These are runs of 7 systems, one row a step. Runs of the same system follow the same rule from any start.
path 1, Q, 10 rows:
[[ 26   2 -17 -15  43  21 -24   5  29  40  23  -4 -52   8   5  22   7 -28]
 [ -5 -36  -4  -6   9   8  55 -38 -30  13  18 -17   8   5  30 -29  32  20]
 [ 42  44  -2 -26  24 -17 -20 -17 -14  -1 -28 -12  39 -39   1   6  26 -28]
 [-16  20 -30 -25  18   6 -16 -50 -10  36   5 -11 -45  44 -19  -3  -4   1]
 [-32 -17 -28 -38 -15 -25  47 -31 -32  -8 -28  13  47 -15   2 -22   3   4]
 [-15  31  -4 -24  17  -7 -49  -5   8   4 -64  27   5 -12 -16  38  14 -23]
 [-67 -17 -15  25 -23  12 -14 -36 -17  13 -22   8 -26  33  -7   2  -8  42]
 [-27  11  17  23 -29 -22  10   9 -12 -45 -56  17  52 -31  -9 -12 -26  17]
 [-20  33  26  14 -22  -4 -53  41  29 -11 -15  14 -33  25 -37  35 -24   2]
 [-41 -48  -4  44 -52   8  24  31   7 -17  29   6 -12  17  11  -7 -37  35]]
path 2, N (10 x 18):
[[ 18  27   4 -35  29   1  63  -8  -4  11  -3 -21  34  12   9   4  -8 -45]
 [  7  34  13 -69  44 -10   5 -30   7   0  12   0  -7  19 -37  15   5 -32]
 [ 12  -3 -44 -46  25   6  -3 -66 -18  20 -10   2   7  15  -7   6  40  -8]
 [  2  18 -14 -16  41  -7   2 -68 -22 -10 -49   9  14 -33 -21 -33 -15   7]
 [-28  24 -20   2   1 -24 -67 -56 -24  -5  -1   1 -14   4 -29 -25 -12  27]
 [ -1  -4 -75  24 -44  -2 -28 -26 -30   9 -26   2  -1 -11   0 -36 -24  29]
 [-14   5 -13  18 -45 -18 -23  20  -3 -20 -39  26 -14 -51 -28 -21 -51  39]
 [-39 -26 -12  41 -64   2 -65  34   2   0   1  13 -20 -10   7  32   2  42]
 [-27 -41  -8  69 -51  25  21  48  12  -6 -17   8  18 -21  39  16 -27  19]
 [-40 -14  61  32 -24  -7   8  78  32 -44  24  14   9   2   2  26 -35  -2]]
path 3, K, 10 rows:
[[ 24 -10  -5 -41  59  -6  13 -16  28 -25 -11  35   8 -53 -21  -2 -25 -30]
 [-17  21  51   0  56 -14 -44   8  16  -4 -27  13  -5  12   4  11  37 -29]
 [ 17 -29  -4  27  12  -4  -5  -4 -25   6  -7  -9  -2  16  39 -61  62  15]
 [ 46  35  -1 -13 -16  -5  30  -4 -14  -6 -33  -8 -25  25 -37 -60 -14  19]
 [ -1  26 -31 -27 -22 -13 -63  -8  -1  23  26  -1 -45  21 -35   8  -1  11]
 [-27 -37 -47 -25  -3 -14   1   7 -13  37 -19  28 -30 -57  21 -19  -8   4]
 [-51  42  44  -6 -17 -15  26  30 -20  23 -62   0  -6 -12  -1  11  -9   2]
 [-34   5 -14  39 -51   2 -16   6 -29  26  26 -38  20  31  37  24  13  13]
 [  3 -23 -41  -1 -32  17  71 -12  -4  -6   5  -4  28  -7   5  -6 -48   9]
 [-20  36  15 -21  -8   1  -8  -7  24 -29   6   3  33  11 -39  72 -38 -18]]
path 4, C, 10 rows:
[[ 29  -4  -2  25  19  -4 -18  37  33 -32 -21  18  35  15  11  -9  -5 -43]
 [ 17 -11 -15  24  10  43  13 -11   7  30 -26  -7 -46  38   3  -5   6  13]
 [ 37 -20   7 -28 -11  -2  -1 -28  -5 -35  17   9   5  -6 -29 -14  44  33]
 [ 34   6  -6  -1  43   2 -28   2  19   7  41  -8  -8 -45  10  14 -14 -28]
 [-21  -9  20 -20  14 -18  25  20 -14  36  13  -9 -46  -3  20 -41  12   1]
 [ 32  20   9 -29 -17 -23  19  30 -10 -13 -19  -2  38   1   3 -11  31 -22]
 [ 19  25 -33  -2 -13  24   0  -9 -11  48  -8 -28  -2   0  18  41   4 -12]
 [-31  -7  -4 -31 -27 -11  26 -38 -37   7   9  -7   4 -17  -3   3  14  33]
 [-21  31  14 -14  11 -29 -17  -6  -3 -17   5  -3  50 -32  -1  27 -20 -23]
 [-59  13  -6  24   0  -8  -8   8  -9  30 -16  -8  -9  26  20  -2 -29 -14]]
path 5, L:
[[-17  -4 -42  16 -12  30  12 -26 -17  48 -15 -17 -16  13  22  19  -5  10]
 [ -6  21  -3 -24 -38  10  42 -21 -21   2 -31 -10  35 -23 -12  41  -1  15]
 [-47   9  -9   8 -20  -4 -38  -5   5  -3   7   4  36   0   1  68  -9 -13]
 [-54 -31  -1  34   8  12  35  10  12  -3 -25  15  19  -9  25  10 -45 -11]
 [-10  11  39  18 -22  -4   7  22  15 -53 -45  21  40  15 -23   6  -9   2]
 [-14 -33   9  57  11  16 -55   2  39 -44  18  18  -6  23 -10  13 -17  12]
 [ 21 -41  24  28  25  12  32   8  20 -43   4  22  -7 -47   2 -40 -22  20]
 [ 28  12  45 -10   5 -37 -47  35  10 -44  17  12  -7 -21 -27 -25  24   7]
 [ 10 -36  -6  26  20  -7 -39  32  11  18  54   0 -61   4  24 -48   7   1]
 [ 67   7  13 -23  -1   1  50  29 -13  17  -3 -18 -34 -20   5 -58  21  12]]
path 6, N, 10 rows:
[[-26 -25  34 -15  -2  -5  13  -5  -2 -16  30   6   7 -34   1  22  20  24]
 [-18  -3  -3  25  23  -9 -25   6   3   5   7  -5  33   8  37   8   7 -32]
 [ -8  -3   1   6  15   7  41   3   8   4  -1  -1 -20  38   0 -29 -31 -13]
 [ 20  16  13 -41 -24 -21   7   9  -4 -24   7   1  11  27 -32  -2  26   3]
 [ 45   2 -18  -1  18  28 -19  -9  12   8 -14   2  -4 -14   2  30  24  -8]
 [-11 -19  18  -2  30   7  27 -33  -9  -1  10  -2 -14 -41   7 -16   0  20]
 [-23  19   8   2  11 -38 -31  -5 -22  -4  13 -11  19   1  11 -24  10 -10]
 [  8  16 -34  13  -1   9   2   3  -4  31 -20 -10 -24  30   6 -22 -24 -12]
 [  8  13  10 -33 -33 -11  24   4 -12  -6 -15   5 -12 -16 -34  -7  -6  31]
 [  6  14  -4   2 -13   4 -49   1   3   6 -10   1   7 -28  -3  50  25   7]]
path 7, B:
[[ -3 -17 -32   8 -27  -3  -6   3   4 -24 -23  21  23   1  -8  -7 -18   5]
 [ -4  -3  11   8   4  20 -13  -1  17  -4 -17  17 -36   4 -24  20  -9  17]
 [-15 -24  17  21 -19   6  -2  -7  -7 -14  28  -5  -5  -7   1  -1  10  36]
 [ 13   9  10  28   5  -4  -9   7   6 -18   6  -3   5 -40  -1 -16 -35   2]
 [-11   8  35   8  12 -10  -3  33  19 -10  22  -2 -17  19  -3  -2 -13 -15]
 [ 18  -2   1   8 -32  -1   9  34   6 -13  21  -9  19  13   6   7   3  -1]
 [ 45  26  14  -1   6  19   8  14   9   7  -3 -14  -7 -15  -7  20   3  -7]
 [ 10  11  30 -15  13  -3   4  -2  -8  13  32 -25  -6   1   9  10  34  -5]
 [ 20   6 -15  -8  10 -14   7   0 -15   8   5 -16  28 -16  25 -15  14 -24]
 [  6  18  -8 -35  23 -13   7   4   1  19 -28   6  -1  11   2  -4  12 -36]]
path 8, L, 10 rows:
[[ -4  -6 -18  -8  60 -21   6  -4   0  21 -29  16  -7 -20  26 -50 -13 -43]
 [ -6  19  15 -29  -1 -19   2 -10 -25   7 -62  13 -20  34 -23 -41  41  11]
 [  7 -15 -61  18 -25   9 -48 -45 -19  11  -1  -5  -5  28   0  -9  27  25]
 [ 11  10 -21   1  -2  21  19 -39 -24  27 -35 -10  -7 -75   7  10 -16  30]
 [-43  23   7 -38 -49 -35 -23  11 -24   6 -11   7  13 -38 -14  39  13  16]
 [-45 -23 -36  38 -29  -1 -21  38   5  26  -4   5   8   2  46  22 -17 -13]
 [ -1   8  36  32 -27  26  59  32   3  -2 -56  -2   6   0   7  15 -14  15]
 [ -4   2  24  18 -44  12 -28  13  21 -46  32  -3  20  35 -27  56   8  20]
 [  5 -38   7  45  32  26  12  10  36 -23  52  -2   5 -29  22  15 -48 -11]
 [ 13  16  74 -18  26 -23  36  38  16 -42   1  10   8 -28 -19 -20 -11 -14]]
path 9, D (10 x 18):
[[-35  49  49   9 -20 -22  -3  24 -20   7 -51  -4 -17  21 -11 -15   7  12]
 [ 10   3 -14  35 -76  -7 -10  34  -8 -21  29 -21  23  12   0  -2 -18  27]
 [ 31   8  26  -5   4  26  49  30  39 -15  23  -3 -18   1 -24  25 -46  -8]
 [-20  12  69 -10  19 -14 -13  23   8  -5  42 -11   7 -22   9  43  30  -8]
 [ -2 -20  -3  61  28  10  -2   5  -2  10  32 -27  18  -6  53 -17 -13 -18]
 [ 28  47  23  -1  47   0  30 -18  -4   0 -21 -22  14  44  -5 -29  -5 -36]
 [ 34  13 -11 -20 -12 -12 -44 -31 -14 -23  42 -22  35  33 -15   7  55   5]
 [ 44 -52 -47 -13  30  30  18 -34  18  -6  37  11  -7  -7   5 -14   7  -1]
 [  4   7  14 -63  57 -10   4 -33  -8  20 -37  20 -20 -36 -12  -7  40 -14]
 [-24 -17 -48   4 -15 -15 -54 -34 -40  33 -11  -1  -9 -18  22 -23  39  25]]
path 10, K, 10 rows:
[[  8 -23  21 -13  -6   9  36  20   8 -13 -19  18   5  -7  -1   7  22   7]
 [ 24  26  31  18 -10  15 -18   1   3  -6   0 -18  -3  -6  -9  30  17  18]
 [ 17 -18  -5  20  22  16  -4 -17   3   9  39 -15 -20 -15  15 -12  -6  11]
 [  6  16  24 -34  26 -20  29   1   0 -10  11  -1  -8 -14 -16 -25 -18 -12]
 [ 11  21   6 -21  11 -14 -30  21   3  14  13  -6  -1  14   6  16  29 -29]
 [ 17 -23 -22 -15  10  15  25 -11 -11  29 -20   5 -12   0  21 -14  37   0]
 [  6  46  18 -17  -2  -5   9 -28 -20   5 -42  -9   0  -9 -25  -5   1  11]
 [-14  17 -32  18   1  -8 -46 -22 -15  23  13 -18  -4   7  13  -6 -10  -5]
 [-30 -21 -32 -20   1 -16  35  -6 -13   7 -18  17   3   4   6 -37 -23  -8]
 [-25  33   6 -17 -31 -19 -11  16  -5  -9 -38   8  24  23 -21  22  -3  -9]]
path 11, Q:
[[ -5 -17  21 -19  25  36   8 -20  24   1  21   3  -9  14  -6  65  21  -4]
 [-31 -18  10  32  15  -1 -12 -32 -19   4  33 -18  27 -32  39   8  12   7]
 [  4  39  20  22  46 -20 -14  -6  -7  -8 -18 -12  17  13   5 -41 -15 -33]
 [  0   7 -19 -26 -20 -22 -17   0  -8  -6  13  -2  -4  74 -18 -23  18  -5]
 [ 12 -41 -61 -21 -15  -1  -1  -8  11 -24  -2  32  23  -9  -7  -4  -8  -2]
 [  0 -20  24 -14  39  14 -10 -17  21 -16 -28  35 -23 -30 -18  17  20  11]
 [-33   1  21  15 -11 -12 -34 -12 -30  17   7 -11 -28 -25   9 -13  25  42]
 [  2  29  -4  20  -8 -22  13  19 -23   6 -37  -6  -1 -26   6 -54 -41   0]
 [ 14  29   9 -33 -27  -2  22  35   8   5 -31   4 -24  35 -30   8  -1  -5]
 [ -8 -27 -36  -8 -50  24  10  12   7  13  19   1  -1  -9   7  51  -2  20]]
path 12, C (10 x 18):
[[  8 -22  40  24  48  -3  40 -25 -10 -15  44 -20 -12 -22  18 -67  -7  16]
 [ 45  41  33 -33  42 -30   6  23  13 -17  32 -15   0  40 -18 -36   0 -48]
 [ 28 -16 -67 -39  -4   3  -3  26   8  51   4   5 -30  50  17  -8  28 -39]
 [ 24 -19 -21 -65  -1  11  48 -27 -19  25 -50  18   4 -45   1   7  52  15]
 [ 11  49  23 -10  22  -7 -40 -36 -26  21   5 -31  31 -60  15  44  48  -2]
 [-45  25 -15  17  -7 -40   0 -14 -54  40  30 -41   6 -28  42 -44 -31  -3]
 [-28  62   8 -50 -29 -51  41  18 -24  -5 -42   2  28   9 -35 -29 -49 -23]
 [-33  32 -46 -11 -52  -2 -53  20   5  20 -45  13  19  41 -14  70  -1 -21]
 [-63 -49 -45  34 -49  23   6 -35 -16   2 -48  26   9 -30   6  21 -18  57]
 [-35  26  70  44   5   1 -19 -29   8 -67 -25  10  31 -42 -38  29 -35  36]]
path 13, D:
[[ 21  43   7 -19  -7  28   6 -10  13  16  25 -30   9 -15 -14  82 -16  -7]
 [-56 -23  15  -7  19  -1  17 -31  -1   2  66 -12  14   7  17  30  -4  -5]
 [-18   0 -16  -2  48 -15   9  -3   6  -1 -15   7  50  -3  30  -2 -22 -61]
 [-11  21  -9  17  24   8 -52 -34   7  -5 -30   1  15  65  -6  16  26 -22]
 [  7 -46 -21  10 -13  10   8 -36  -2 -52  -6  22  34  39 -11 -25  24  25]
 [ 40  -5  -6 -22  22   4 -10 -16  21 -39 -38  37   4 -45 -35  -3 -10   2]
 [-26 -20  15   3  10 -12 -60 -13   1  -4   5  23 -51 -22 -15 -15  19  37]
 [ -9 -34 -12  14 -13 -23  18  33 -14   4 -20  17 -26 -18  20 -76  -9  16]
 [ 34  51   9 -11 -29  -4  -3  47  -2  23 -49  -6 -35  -7 -24  -6   0   1]
 [ -4  -2  13   3 -66  12   6  22 -13  14  44 -26 -30  11  -3  25  19  51]]
path 14, B (10 x 18):
[[ 29  19 -11   3 -19  13  -9  -4  11 -19 -11   3   1   6 -32  13 -20  10]
 [  8 -15  16   3  14  24  -4 -12  13  -1  38  -7 -27   9  -8  17   5  17]
 [ 16 -15  15  16  12  -3   6  -5  -1 -27  21  -2  23 -24  10 -19   7   7]
 [ 16  14  12   4  24 -15 -30  25  15 -10  -1   6  -1  -3  -1 -11  -3 -25]
 [  9 -15   1  -2 -12  -3   5  35   6   7  10   0 -13  38  12 -11  22  -9]
 [ 39   6  -9 -18 -24   2  21  15  -6   5 -15  -6   2 -21  -3   0  15  10]
 [  7  12   9 -26  12  -1  -8  -2  -5  29   9  -8 -26 -31   1  19  21   0]
 [-23 -10   1  -7   8 -10  17  -1 -23  23   3  -9  14 -19  32  -9  16  -7]
 [-17  25 -12 -13   5 -20   3   1 -14  11 -47   5  21  -8   5  -9 -12 -24]
 [-31  10 -20 -19 -11  -1  -7  -7  -6  24 -17   5 -11  35  -6  19   1  -1]]

Which system made each run below?
path 15, 2 rows:
[[  8  33  -4   3 -15 -14 -44  -2 -14   1 -17  -8 -14  16 -19 -15  10   8]
 [  3 -21 -26  -5  -5   6  17  -2   0  21  25  -7 -35  14   7 -24 -13   6]]
 | B
path 16:
[[ 17  59  53  14 -24  -9  15  41  -8   0   2 -34   9   1  -6   7 -10  -1]
 [ 25  21  -5 -17 -12  20   4  22  14  37  45 -31 -24   3   5  51  -6 -12]]
 | N
path 17:
[[  0 -51  -6   6  33   5 -43   0  23 -10   0  40 -46  -7   1 -24  27  13]
 [  6   4  49  -1   5 -24   0  27 -10 -14 -35  15 -34 -30 -11 -53  20  27]]
 | K
path 18:
[[-54   4   6 -14 -30 -31 -11 -14 -37   0 -21   6  23 -42   4   6  11  26]
 [-55   8 -29  34  -1   2 -20  -2  -6  31 -27   2 -12 -14  17   9 -51  -5]]
 | B
path 19:
[[-41  37 -10   4  -3 -22  -7 -26 -24   5 -16 -14  31  15   1  -5 -27 -15]
 [-34 -19 -51   9 -14 -11  -2  -6  -5  -3  -8   8  37  39  15  -6 -21 -23]]
 | K
path 20 (2 x 18):
[[ -5  -8  24 -33  -5   0  25  39   6  23  -9   7  -5 -28  18  44  36 -10]
 [  3   1 -11  37   2  35  -6  -3  -6  45  -7 -24 -15 -10  39  31  12   4]]
 | Q
path 21, 2 rows:
[[ -6  58  -6  20 -28   0 -11 -22 -14  -1 -36 -13 -19   6 -40 -10 -57  29]
 [-24  -3 -17  -1 -59 -19 -57  14   8 -30  13  23 -12   6 -42  15 -23  34]]
 | C
path 22 (2 x 18):
[[ -2   5 -17 -20 -28 -13   1  43  19 -12   1  14  14  31 -10  22 -17 -30]
 [  9 -31  -3 -18  -1  30  17  14  31  -8 -13  28  -9  20 -13  39  16  -2]]
 | N
path 23, 2 rows:
[[ 24  20 -21 -36 -25 -40 -12  25 -16  12  36 -11 -16  -7 -12 -37  -7  -2]
 [  4   4 -34 -45  -6   1   9  32  10  48 -13  10 -39  -1   2  17  -3 -22]]
 | K
path 24 (2 x 18):
[[ 11  30  -7  34  28 -15 -49   3   2  -7 -12  -5  23 -69  16  -3 -33 -18]
 [-59  -8  36  -7  -9 -23   5  31  -4  10 -19  24 -55  -5 -11 -23 -19  20]]
 | L
path 25 (2 x 18):
[[-16 -53 -34  12  -2  -2  -2   0   7  -8  11  20   7  15  22 -16   0  -2]
 [  7  -5   7   2   0   6   5   7  12 -25 -56  31   0 -15 -22  -9  -5  10]]
 | B
path 26:
[[ 30  57   8 -37 -19 -16 -18  -9 -19  -4 -64   0  15  18 -34  -3  42   2]
 [-18   8 -63 -20 -46  10 -20 -35  -8  22   2   4 -24  12 -32  24 -34  28]]
 | Q
path 27 (2 x 18):
[[ 30  20 -50   9 -41   4 -12 -16 -28  14 -60  -4  14 -44  -4  -4  -1  25]
 [ -2  44  18 -20  -1  16  29 -24   2   3 -48   4 -25  -8 -49  20 -38  18]]
 | Q
path 28 (2 x 18):
[[-20 -27   7   6   6  13  31  -5  -6   7  -8  -3  15  27  30  -4  32  -4]
 [ 27  25   9   1 -14   1  11 -18 -10 -27 -17 -13  32   5 -20  -4   3   9]]
 | K
path 29, 2 rows:
[[ 12 -32 -20  40 -10  15  17  22  15 -12   0   7 -18  17   7 -42 -40  10]
 [ 36  -1  31 -20   4  20  17  12  30 -27  -9  17 -27  17 -42  13  10  12]]
 | C
path 30, 2 rows:
[[-36 -35 -12  31  23  10  12 -23   5  -9  -3  15 -12 -11  11 -24 -37  12]
 [-17  34  21 -15  14 -35  -9  13  -4 -16 -49  21   9   2 -18 -28 -10 -22]]
 | D
path 31:
[[  1 -14  19  14  -3  20  10  40  29  -1   5   4  -3  24  11  33   3 -17]
 [ 15 -25  19  -4 -10  21  16 -13   0 -18  20  -3  10  -7   2  25  37  26]]
 | K
path 32:
[[-10  24  40 -37   8 -23  22   5  -9   3  18 -10 -16  24 -20 -12  11  -1]
 [ 35  23 -16 -24   2   8  -3 -10  -7  23  -7 -19  10  18   3  19  38 -16]]
 | N
path 33 (2 x 18):
[[ 23 -12   5 -13 -13   6 -17 -41 -14 -20  16  -6   6  -5 -14   9  58  41]
 [ 42  18  -8  19  27   3 -15  -7   6   0 -17  -3 -16 -49  -5 -25 -34  -3]]
 | K
path 34:
[[ 19 -19 -27  25  -6   1 -32  33  18  -9   4  13  17 -18  21   9  -1 -19]
 [ 21 -19  20  24  28  30   9  -7  20 -13   4   4 -32  22  -6 -14   6  12]]
 | Q
path 35, 2 rows:
[[ 16  11 -11  -2 -77   3  -1  25   4 -48 -31  12  56  22 -28  29   7  12]
 [ 27 -25  -3  30   7  50 -24  12  57 -29  10  19  -6 -20 -15  63 -27   5]]
 | N
path 36, 2 rows:
[[-15  12 -13  -5  39 -24   9 -16 -14   3 -51  17   9 -36   2 -47 -38 -24]
 [-51  24  16   4   1 -27 -28  11  -7   2 -26   3   6  65  -2  -8   7 -19]]
 | K
path 37, 2 rows:
[[ -9   6  15   9   1 -22  37 -14 -22 -13  52 -30  15  14   9 -52 -29   4]
 [ 27  24 -14 -26  16 -21   0  19  25 -29  13  10  31  -7 -20   7 -46 -44]]
 | B
path 38 (2 x 18):
[[ 29  31 -21 -30  27 -22 -39 -27 -11   4  15 -12  13  11  -9 -13  18 -26]
 [ 19 -37 -48 -21   7   8 -10 -29   1  11  24   5 -19  37   3 -16  36   0]]
 | D
path 39 (2 x 18):
[[ 12  11  26 -15  30  23  55  10  26  16   5  -4 -50  39 -21   0 -27 -16]
 [ -5 -19   2 -29 -37 -10  25  12 -19   8  44 -20  33  -9  25  32  49   5]]
 | Q
path 40, 2 rows:
[[  5  -6  -2 -23  12  -3 -22  10  -1  32  25  -5 -29  10  14  12  49 -11]
 [ 12 -20 -21 -10  -4  -3  35   3 -19  16 -25  -1  17 -19  30 -29  29  -4]]
 | B
path 41:
[[-19  19  23  14   3  -4 -49  13   6   4  -4  -2 -12  20   3  23  22  -3]
 [  5 -14 -13  19 -12  30  43  -9  -7  21   1 -20  -1  14  22   2  -3   9]]
 | N
